One vector is turned by the same rotation once a tick. Each row is the vector after some number of ticks, and that number follows the row.
The counts run from 0 to 512.
[-17.6,  14.5, -39.4,   7.8, -38.0,   2.8,  28.9,  -7.3, -15.1,  -8.8,
  11.3,  24.3,  -0.1,   3.4,  -6.4,   7.9,  12.1,  -1.1,  -5.5,  11.7,
  -5.1, -13.2,  -1.8, -24.7,   0.6,  34.7,   1.8,  18.0, -30.9, -35.6,
 -10.5,  -6.5,  -9.4,   6.6,   8.1]
505
[-12.7,  11.7,  -5.3,   1.1,  -8.7, -10.1,  -1.7, -13.3,   8.8,   6.6,
   4.9,  18.1, -22.0, -25.6,  39.5,  17.1, -11.3,  -7.3, -19.5,   1.2,
 -16.4,  26.7, -19.2, -10.6,  39.2,  50.3,  -2.8,  29.2,  -9.2, -10.7,
  22.9,  -0.4,  11.1,   9.3,   6.3]
214
[-28.7,   3.9, -31.2,   9.7,  12.5, -21.2,  -3.3,  13.5, -10.3,  35.6,
   6.5, -10.8,  -9.4,  -9.6, -11.9,   5.7,   5.7,  20.2,  18.2, -34.4,
 -23.8, -28.0,   8.1,   9.9,   9.3,  24.2,  14.4, -18.8,   7.8,   0.6,
   2.0,   2.7,  10.7,   5.5, -36.2]
238
[ -3.1,  -4.3,   7.5,   4.6,  12.1, -21.3,  10.2,  11.6, -16.8,  33.0,
  15.8,   4.4, -21.4,   9.9,  16.6,   7.5, -14.4,  -1.2,   6.2,   7.7,
  -4.2,  13.7,   9.8,  13.3,  32.3,  24.4,   4.2,  12.7,  23.8,  31.0,
  21.8,  11.1,  21.2,  -1.6,   4.2]
511
[-33.0,  -9.3,  -7.7, -10.6,  -6.8, -13.6, -27.3,   7.4,  14.2, -44.6,
 -46.5,  -1.6,  27.6, -26.5, -19.4,  23.7,  -3.8,  -8.6, -15.5, -11.1,
  -2.8,  10.4,   7.1,  14.4,   1.0, -10.4, -27.9,  -5.0,  -4.4,   5.8,
  -9.7,  -8.0,  -3.2,  17.5, -14.2]
356
[-13.7, -12.7,   6.0,  -5.1,  24.6, -23.8,  24.5,  15.5, -45.7,  20.9,
  11.8,   3.5,  -4.1,  12.5, -14.0,   5.6, -11.3,   3.5,  -1.8,  13.7,
   5.9,  26.2,  16.4,  26.0,  24.0,   7.9,   6.6,   3.8,  16.7,  30.1,
  24.7,  15.8,   9.8,  -7.1, -14.5]
512
[ 12.6,  -0.6,  -4.3,  -2.4,  14.4, -29.1,  -6.3,   2.6,  36.1,  28.6,
  20.8,  -8.6,  -8.0, -11.3,   9.7,  -5.2, -12.1, -11.4, -14.2,  28.9,
  -5.6,  19.0,  26.7,  -6.2,  -6.9,  -4.9,  -4.4, -25.9,  -7.5,  -1.6,
  29.5,  -6.3,  21.8, -15.8, -34.3]
85
[-43.5,   0.9, -11.6,  12.5, -26.1, -16.1,  29.4,   7.0, -29.7, -22.8,
 -14.9, -10.3,  10.3, -11.4, -44.8,  19.1,  -0.5,   1.7,  10.4,   1.0,
 -25.5, -14.0,   8.8,   5.9,  18.6,  25.8,  -6.3,  -5.0,   5.0,   4.9,
 -22.0, -16.2, -12.5,  11.2,  -9.2]
217
[ -8.3,  10.6, -21.2,  28.8,   5.0,  12.1,  26.9,   9.7,   8.0,   2.1,
 -10.2, -14.9,  19.7,   5.4, -30.9,  -4.9,  17.3,   0.3,  15.2,  -0.3,
  27.3, -18.0, -22.2,   3.8, -23.8,   7.5,  -5.8,  -7.2, -22.9, -25.0,
 -44.1, -10.7, -38.5,   5.2,   9.4]
347
[-16.1, -13.6,  18.4, -13.1,  13.7,   2.3, -26.4, -10.6,   2.1, -16.9,
  -5.8, -12.1,   6.3, -46.2,  15.3, -11.6,   5.1,  -6.3, -13.9,  20.2,
 -12.3, -18.8,  20.8,  28.3,  41.1,  36.5,   0.8, -21.2,   2.1,  -2.0,
  17.7,   8.6,   4.3,   8.3, -20.1]
395
[ -3.2,   1.2,   4.7,  19.4,  15.9, -40.9,  19.1,  25.4,  -9.8,  37.0,
  -7.2,  -3.0,  -2.5,  27.1,  21.3, -16.3, -11.5,  19.0,  -9.7,   7.4,
   3.5,   3.3, -17.7, -19.6, -14.8, -24.1,  16.9, -29.9,   3.6,  -6.8,
  39.0, -18.3,  18.1, -11.2, -16.7]
382
[-49.0,  11.5,  -6.8,   2.7,  -2.5,  13.0,   6.3,  -4.6, -15.2,  20.9,
   8.4,  20.6,  -9.4,   3.9, -22.4,  31.0,  10.5,  -7.4,  -1.4,  -4.4,
  11.0,   8.5,  11.7,  41.2,  19.9,   8.4,  23.8,   4.3, -16.4,  -3.2,
 -14.3,  18.0, -10.8,  12.2, -16.9]
78
[  4.9,  -4.3,  -9.4,  19.3,  -2.5,   0.1,   0.1,  -4.9, -22.6,  17.7,
  30.9, -22.9, -25.0,  13.7,  -3.8, -21.7,  -6.6,  11.2,  21.4,   6.6,
 -28.2, -34.1,  16.8,   7.4,   6.7,  -2.5,  -1.0, -23.4,  24.6,  -1.4,
 -19.3,  -3.8,  -3.4, -25.2,  -4.5]
399
[-24.9,  36.8, -34.6,  14.4,  -0.5, -32.5,  41.2,  -8.2,  10.1,   7.0,
  12.5,  23.3, -18.0,   5.9, -16.5,  17.2,  -6.8, -24.0,  -2.7,   4.2,
  12.7,  -4.5, -10.6,   0.6,  18.1,  23.5,   7.2,   7.8, -11.8, -17.6,
  -6.5,  -5.1, -10.8,   1.6,  -7.2]
56
[ 11.5,  11.9, -38.6,   3.9, -26.9,  37.0,  -3.3,   8.7,  -6.5,  11.8,
  27.2,   4.4,   8.9,  17.1,  -0.1,  15.4,  17.4,   9.0,   1.4, -15.8,
   0.1,   2.5, -10.5, -32.2, -21.8,   1.7,  -7.6,  18.7, -25.5,  -5.7,
 -24.7,  -1.1, -17.9,   3.7,  -0.4]
209
[  5.0,  25.4, -28.9,  16.9,  -9.3, -24.4,  29.4, -10.8,  -7.2,  -9.8,
  15.4,  17.7,  -5.8,  10.1,  -6.4,   8.0, -13.7,   0.5, -14.9,   2.2,
 -10.5,  14.7, -26.8, -37.1,  -8.4,  12.6, -14.2,  39.5,   0.7,  -8.0,
  11.2, -14.0,  -3.7, -15.1,  11.3]
34
[-27.7,  25.3, -30.3, -18.7, -21.0,   6.5, -10.8,   9.1,  12.6,   7.8,
  11.7,  28.9,  -1.7,   5.5,  -3.7,  17.3,  11.7, -16.3,  -1.5, -37.4,
  -4.4,  -6.3,  21.1,  15.0,  -9.2, -36.5,  11.6, -11.9, -19.7,   2.7,
  -2.8,  17.7,  16.2,  -1.1, -33.6]
496
[  9.3,  12.3, -14.4,  16.1,  28.5,  -5.9,   8.5,  -5.1,   4.0,  40.2,
  38.2,   6.6, -32.0,  -1.7,  17.3,  -3.9, -10.7,  18.3,  14.9, -19.9,
  -1.9, -13.3, -29.8, -16.9,  15.5,  23.6,  12.6,  10.6,   9.2,   4.9,
   9.4,   2.7,  -0.9, -12.9,   0.6]
291
[ 23.3,   0.5,  -0.9,  -8.2,  13.1, -14.2, -29.0,  20.2,  36.2,  37.1,
   6.7,  -3.1,  11.4,   1.7,  36.3, -17.9,  25.4, -17.6,  10.2,  11.4,
  16.5,  -8.2,   2.5,   2.4, -15.7,  -2.4,  12.5, -30.6, -29.6,  -9.9,
  23.5,  16.8,  14.3,  20.0,  -5.4]
206
[ 20.8,  18.6, -24.8, -15.4, -22.9,  -5.8,  -7.2,   6.4,   0.6,  20.3,
  23.9,  16.1,  10.7,  15.2,  34.3,  -3.4,   7.2,  -5.2,  -5.7,   9.4,
   0.0,  17.7,  -4.9, -33.4, -11.7, -22.8,   1.3,  20.9, -32.6,  -9.8,
  30.0,  15.3,  19.7,   7.5,   3.5]
443
[-25.4,  -6.0,   4.4,  15.0, -20.0, -17.9,  23.2,   1.3, -27.0,  -7.5,
  -5.4, -16.1,  -8.5,  14.5, -20.9,  -9.6, -19.4,  -7.0, -13.0,  18.9,
  -4.9,   2.4,  -0.3,  -6.5,  23.8, -24.6,   8.1,  -9.7,  18.2,  -2.4,
   2.1, -13.3,   0.8, -37.4,  -5.6]
163
[ 10.6,   5.9,  -4.0,  11.9, -10.9,  13.8,  -9.4,  18.3,  -1.1, -16.1,
 -17.9,   6.8,  14.4,  20.9,  -5.9,   0.6,  19.0,   3.2,   7.2, -35.5,
  22.8, -13.2, -48.4, -12.4, -20.4, -22.5,  -5.3,  12.8,  -8.8,  -6.4,
 -26.3,  -3.1, -19.5,  10.8,  26.4]
150
[ 11.6,  -2.2,   3.1,   1.3,  15.6, -35.5,  20.6,  16.9, -15.2,  -2.9,
  11.0, -15.0,   7.3,  12.1,   0.9, -29.0, -10.6,   8.4,  29.6, -12.9,
  -8.7, -30.4, -14.5,   4.4, -10.9, -29.6,  -3.8, -26.7,  28.9,  16.3,
   9.9,  19.5,   7.8, -25.9,  -7.1]
202
[  9.9,  -4.0,  25.3,  -3.6,  35.6, -15.2, -25.7,  -2.2,   3.0,   2.9,
 -20.6,   3.1,  -4.0, -27.2,  30.3,  -7.4,  -1.4,  17.7,   5.1, -25.4,
  -4.2, -18.2, -44.8,   8.9,  21.9,  24.3,   4.1,   2.7,  22.4,  21.1,
  28.8,  19.5,  12.7,  11.6,   7.8]
471
[-12.8, -12.0,   8.2,  24.6,  31.4,   2.9, -16.7,  -4.6,  29.0,  17.0,
 -13.9,  -7.4, -20.8, -29.3,  -5.5,   0.3,  -1.9,  11.8,   2.5, -24.2,
 -12.0, -23.2,  -9.5,  22.8,   3.7,  34.0,   0.1, -22.0,  17.3,   9.4,
  -9.1,  -2.9,  -3.0,   5.8, -18.8]
0
[  2.3,  -4.1, -11.1,  20.8,  15.1,  -2.4,  -0.5,  23.2, -24.9,  -8.7,
 -13.1,  -4.1,  38.5,  24.7, -17.8, -10.8,  28.2,  22.9,  33.1, -23.0,
  14.4, -24.3, -13.6,  -6.9, -48.2, -17.5,   9.5, -15.9,  -7.9,  -7.0,
 -17.3, -11.8, -18.1,  11.3,   6.4]
149
[ 12.2, -14.2,  -3.4,  25.1,   9.5,  11.0,  -1.0,   7.8, -14.5,  -5.7,
  -7.2, -21.5,  15.2,  -4.5,  -5.0, -14.2,  20.8,  19.0,  27.2,  -2.5,
 -22.1, -31.3,   4.0,  -1.8,   1.4,  60.4,  -3.9,  10.5,  13.0,   6.0,
 -15.5, -15.9, -15.7,  20.6,  17.9]
507
[-42.2,  -3.0,  10.7,  24.6,  11.2,  21.4, -12.9,  -9.1, -31.2,   9.5,
   1.0,  12.5, -21.4, -15.0,  -1.9,  25.7,  -7.4,  17.8, -17.2,  -5.1,
   1.2,  14.8, -20.1, -10.3,  32.7,  17.7,  22.4,   3.0,   6.1, -12.9,
   7.3,  -7.5,  -5.9, -11.5,  -4.3]
450
[-24.0, -20.9,   7.4,  19.1,   2.7, -10.6,   1.4,   6.4, -33.9,  18.9,
   7.7, -13.9, -26.2,  -5.0,  -1.5,  -2.5, -24.1,  17.1, -10.0,  18.8,
 -10.9,   0.2,   8.4, -14.0,  29.4,  -6.5,  13.5, -25.9,  26.3,  -1.2,
  22.4, -21.1,   8.4, -23.6, -16.3]
162
[ 20.3,   6.2, -10.1, -15.1, -14.6, -22.9,   3.9,  14.0,  34.4,  -6.2,
  -8.9, -21.7,  -5.1, -20.2,  -2.5,   7.3,   2.6, -27.0,   6.5, -19.5,
  -2.0,  -8.2, -14.1,  17.9,  22.3,  28.6, -34.2,   8.4,  -9.7,  20.5,
  -1.4,  28.5,  -0.8,  25.3,  16.0]
295
[  0.6, -11.1,  -4.7,  20.7,  23.6,  43.9,   1.1,   8.9, -50.9,   7.1,
  12.9,  -7.7,  14.2,  10.1, -42.3,  -6.0,  19.2,  17.3,  10.0,  -2.6,
  20.7,   5.9, -12.0,  13.2,  -5.9,  -3.0,   8.3,  -3.7,  -4.0,  -1.3,
 -29.5,  15.3, -27.3,  -6.1,  14.1]
369
[-36.3,  -2.8,  21.5,  -3.4, -29.1,  26.0, -41.2,  -9.9,  12.6, -20.0,
 -21.1,  -4.7, -14.0, -27.6,  -4.8,  22.2,  -0.7,  -7.2, -22.5,  -2.7,
 -10.1, -13.3,   0.4,   2.5,  37.9,  15.7, -12.7,  -4.4,  -1.7,  -1.6,
 -21.6,  -3.1,  -7.6,   5.7,   3.3]
159
[-21.8,   9.1, -33.4, -20.6, -16.7,  -7.2,  11.0,  11.5,  -6.7, -14.7,
  12.4,  -1.8,  15.3, -20.7, -48.0,  20.3,   3.3, -24.2,  -4.9,  -9.2,
  10.2,  -1.6,  12.3,  27.2,  14.0, -10.6, -19.7,  -3.8, -10.4,  -3.1,
 -21.9,  19.8, -25.8,  -0.2,  -9.4]
316
[-28.1,  -6.6, -10.1,  -9.7,  18.9,   9.4, -31.5,   2.7, -41.8,  -2.2,
  20.4,   5.9,  14.8, -22.1, -10.8,   2.8,   5.2,   8.5,  -5.7,  10.2,
 -17.3,  -1.4,  46.4,  17.6,   0.2,  -3.3,  18.4, -25.5,   5.3,   9.4,
   7.7,   7.2,   5.4,   0.6, -40.6]
337
[-24.1,  -5.6,   5.7,  10.3,   9.4,   1.4, -39.3,  -3.4, -14.3,  16.7,
   8.6,   4.4,  -2.2,   4.9,  17.0, -14.3,   0.4,  24.9,  -2.0,  -5.1,
 -29.7, -12.7,  26.3, -10.5, -12.1,  -7.7,  18.9, -17.8,  20.6,  18.9,
  23.5, -23.8,  32.4, -10.0, -37.9]
359
